Each path below is one point turned by a fixed rotation once a step. After each direction that follows a path, write how fast that rotation turns it, in degrees a step (0 if it stays still).
Each turn is a multiple of 5 degrees from 10 to 175, or 0.
Each row of a path follows its step; steps can be skipped.
Rotation 1:
step 1: [-0.73, 1.50, 1.06, 1.66, 0.22, 2.69, -0.44, 0.07, -0.04, 1.51, -0.14, 0.12, -0.87, -0.80, -0.84, 2.50, 0.63, -1.00, 0.07, -2.66, 1.07, 0.91, 0.86, -1.33, 1.71, 0.10, -0.28, -3.22, -1.89, -1.41, -1.25, 1.67, -0.45, -1.26, -0.08, -2.55, 2.34, 0.91, 0.39, 2.99, -0.26, 2.33, -0.03, -1.39, -1.82, -0.31, -0.05, 0.55, 2.08, -0.37, -0.85, -2.07, -2.81, 1.41, -0.47]
step 2: [-2.29, -1.71, 1.21, -0.47, 3.18, 2.12, 0.59, -1.27, -0.24, -2.64, 1.92, 0.80, -1.31, -1.59, 0.94, -0.29, 2.66, 0.52, -2.20, -0.61, 0.58, 0.63, 0.46, -0.21, 2.04, -0.26, -1.41, 0.22, 0.67, 0.51, 0.64, -0.09, -1.00, -1.96, 0.12, 0.37, -0.63, -1.11, -0.95, -0.86, 2.01, -3.57, 1.56, 1.50, 2.48, 0.42, -1.57, 3.10, 0.28, 0.65, -0.10, 0.61, -0.37, -0.66, -1.31]
step 3: [0.01, 2.01, -3.58, -0.27, -0.70, -2.64, 1.56, -1.11, -0.91, -0.50, -0.54, -2.11, 1.41, -0.41, 0.47, -1.49, -2.49, -0.98, -0.53, 4.03, -1.31, 1.58, -0.70, 0.72, -1.15, -2.12, -0.02, -0.11, -0.42, 0.55, -1.93, -0.25, -1.77, -1.93, -0.46, -2.11, -0.57, 0.11, -1.94, 0.24, 0.46, -0.05, 1.23, 3.57, 1.57, -0.32, 0.36, -1.15, -0.58, 0.30, 1.32, -0.39, 1.68, -0.36, -0.38]
step 4: [1.51, -1.29, 0.27, 2.66, -0.82, -0.69, -2.34, -0.97, -0.98, 3.16, -0.60, 1.28, 1.44, 2.47, -1.87, 0.10, -0.84, -0.68, 0.11, 1.03, 0.58, 0.00, -0.85, -2.43, -0.18, 1.28, 1.66, -1.51, 0.22, -0.52, 1.96, 0.87, -1.14, -0.23, 0.13, 0.53, -0.31, -0.06, 1.29, 1.03, -0.21, -0.69, -0.74, -1.54, -1.71, 0.76, -2.73, -3.15, 1.41, -1.31, 1.62, 1.16, 2.15, -3.32, 0.13]
step 5: [0.26, 1.00, 3.14, -0.48, 0.17, 2.41, -1.29, 2.26, -1.36, 2.08, 0.21, -0.58, 0.02, -1.06, -0.88, 1.10, 2.70, 0.34, -0.21, -1.54, 1.95, 0.30, 0.78, 2.87, -0.89, -0.83, -1.28, 0.83, -0.45, -1.90, -0.78, -1.15, 2.84, -1.22, -1.31, 0.59, 1.40, -1.38, 2.83, 0.98, -1.82, -0.09, 0.86, -0.98, 0.22, -0.39, 0.64, 1.20, -0.02, -0.20, 1.73, -3.28, 2.13, -0.23, -0.24]
step 6: [-2.15, 0.77, 0.03, -1.34, -0.22, -1.43, 4.24, -1.16, -1.09, -2.29, 0.57, 0.37, -1.69, -1.51, -0.79, 2.89, 0.95, -0.49, 0.02, -1.80, 1.92, -1.70, -0.26, -1.57, 1.77, -0.22, -0.40, -2.01, -4.37, 1.16, -0.24, 0.86, -1.14, -0.72, -1.46, 0.01, 0.26, -1.29, -0.60, -0.06, 0.13, -1.83, 0.13, 0.78, 0.00, 2.11, 0.96, 0.17, -1.54, 0.64, -1.23, 0.21, 0.06, 2.19, 0.83]
step 7: [1.50, -1.51, -1.73, 0.61, -1.42, 1.89, 1.08, -1.15, 0.50, -0.09, 1.33, -1.24, -2.59, 1.57, 2.00, -0.93, -0.86, -0.95, -1.29, 3.87, 0.03, -1.43, 1.13, -0.10, -1.56, -0.88, -1.64, 2.56, -0.38, 0.02, 1.17, -0.94, -2.58, -0.01, 0.80, -0.02, -0.33, 0.64, -3.24, 0.32, 2.87, -1.79, -1.03, -1.02, 1.12, 0.94, -0.01, 0.55, 1.81, 0.51, 0.71, 1.39, 1.48, 0.53, -1.23]
step 9: [-2.78, -2.05, 1.76, 2.30, 0.25, -2.67, 0.32, 1.86, -3.31, 0.02, 0.65, 1.72, 0.85, 1.78, -0.87, -1.63, 3.02, -0.19, -1.02, -1.93, 1.25, 0.92, 1.94, 1.30, 2.11, 1.74, -1.00, -1.06, 1.55, -0.48, 0.74, 0.59, 0.34, 1.39, -0.81, -0.64, 0.44, -2.08, 1.57, -0.10, -0.23, 1.66, 1.24, -1.09, -0.88, 0.91, -0.01, 0.12, 0.61, -0.11, -1.80, -0.83, 2.29, -1.23, -0.77]
step 10: [-2.26, 1.80, -0.09, -2.06, 0.08, -0.68, 0.35, 0.52, 0.01, -1.15, 0.12, 1.68, -2.53, -2.28, 0.05, 1.88, -1.85, -1.27, -1.45, -1.25, -1.45, 0.06, 2.45, -1.66, -0.80, 1.48, -2.13, 2.09, -0.57, -1.02, -1.07, -1.07, 0.93, -0.01, -2.44, -1.21, 1.90, 0.61, 0.03, -0.95, -0.21, -0.90, -0.47, 0.29, 1.62, -0.03, 0.39, -0.63, -2.35, 0.40, 3.71, -1.32, 2.08, 1.77, -0.52]
step 11: [-0.57, 2.00, 0.65, 1.08, -0.47, 0.39, 4.26, -0.80, 3.00, -0.18, 2.44, -1.20, 0.27, 0.17, 1.44, 0.76, -0.22, -0.68, -0.47, 1.32, 0.05, -1.65, -2.71, -1.17, -0.73, 0.66, 1.24, -0.32, -1.30, -0.53, 0.06, -0.11, -2.54, -0.25, -0.98, 1.00, 0.54, 3.08, -0.32, 0.45, 1.76, -1.53, 1.72, -1.35, -2.75, 0.50, 0.05, -1.90, 0.54, 0.18, 1.29, 1.77, -2.37, -1.46, -0.90]
Speeds:
[-0.69, -0.17, 0.40, 0.26, 0.34, -0.79, 0.50, -0.07, 0.04, 0.75, -0.22, 0.20, 0.45, 0.26, -0.51, 0.05, 0.37, 0.26, -0.20, 0.23, -0.34, -0.13, 0.05, -0.46, -0.34, 0.10, 0.13, 0.33, 0.18, -0.11, -0.49, -0.02, 0.89, 0.05, -0.11, 0.68, -0.28, -0.29, -0.07, 0.76, 0.83, 0.23, -1.02, 0.32, -0.11, -0.59, -0.09, 0.15, 0.66, 0.12, 0.30, -0.57, 0.09, 0.36, 0.68] | 80
[0.43, 0.72, 0.08, 0.44, -0.01, 0.09, -0.22, -0.50, 0.18, 0.44, 0.46, 0.69, -0.03, 0.35, 0.16, 0.10, 0.61, -0.80, 0.44, -0.21, 0.01, 1.17, -0.51, -0.32, -0.19, -0.47, 0.27, 0.08, 0.02, 0.31, 0.49, -0.61, 0.38, 0.32, -0.37, 0.18, 0.19, -0.28, -0.02, -0.54, 0.53, -0.19, -0.28, -0.52, 0.54, -0.07, 0.12, 0.39, -0.06, -0.14, 0.71, -0.04, -0.66, 0.27, -0.77] | 120
[-0.29, -0.08, 0.10, -0.45, 0.09, 1.17, 0.09, -0.21, -0.02, 0.05, -0.29, -0.08, -0.49, 0.41, 0.44, -0.73, -0.39, 0.12, 0.38, 0.70, 0.01, -0.55, 0.40, 0.00, 0.65, 0.22, 0.10, -0.84, -0.76, 0.23, -0.17, -0.63, 0.17, 0.04, -0.90, 0.40, -0.52, -0.21, 0.29, 0.34, 0.38, -0.09, -0.40, -0.10, -0.02, -0.38, 0.20, -0.06, -0.13, -0.41, -0.48, -0.46, -0.58, 0.23, -0.58] | 65
[-0.06, -0.25, 0.59, -0.76, -0.09, -0.04, 0.26, -0.45, 0.09, -0.83, 0.36, 0.67, 1.15, 0.25, -0.35, 0.48, -0.11, 0.15, 0.10, 0.09, 0.16, -0.30, -0.45, -0.10, 0.51, 0.76, 0.90, -0.51, 0.10, 0.07, 0.57, -0.04, 0.34, -0.13, 0.19, 0.11, 0.70, -0.13, -0.57, 0.15, 0.59, -0.26, -0.11, -0.48, -0.06, 0.47, -0.35, -0.39, 0.20, 0.27, -0.48, 0.23, 0.07, -0.51, -0.33] | 155
[0.08, 0.80, -0.78, -0.25, 0.33, -0.41, 0.33, -0.22, 0.26, 0.69, 0.69, 0.00, -0.07, 0.22, 0.07, -0.15, 0.04, 0.15, -0.19, 0.48, -0.03, -0.57, 0.01, -0.50, -0.04, 0.72, -0.59, -0.21, -0.11, -0.35, 0.29, -0.33, 0.81, 0.38, 0.12, -0.88, 0.34, -0.74, -0.51, -0.42, -0.41, -0.65, 0.12, 0.45, -0.13, -0.33, -0.25, 0.50, -0.45, -0.40, -0.57, 0.35, 0.32, 0.12, 0.12] | 100
[-0.36, -0.25, -0.05, 0.43, 0.10, -0.09, -0.23, -0.40, 0.32, -0.04, 0.29, -0.48, -0.14, -0.22, 0.90, 0.45, 0.42, -0.70, 0.39, 0.08, 0.50, -0.45, 0.62, 0.13, 0.12, -0.65, 0.53, -0.06, -0.22, -0.49, 0.50, -0.37, -0.23, -0.45, 0.90, -0.14, 0.25, 0.31, -0.28, 0.09, 0.34, -0.29, -0.17, 0.45, 0.26, -0.77, -0.28, -0.03, 0.12, 1.00, -0.73, -0.01, -0.51, 0.55, 0.29] | 70
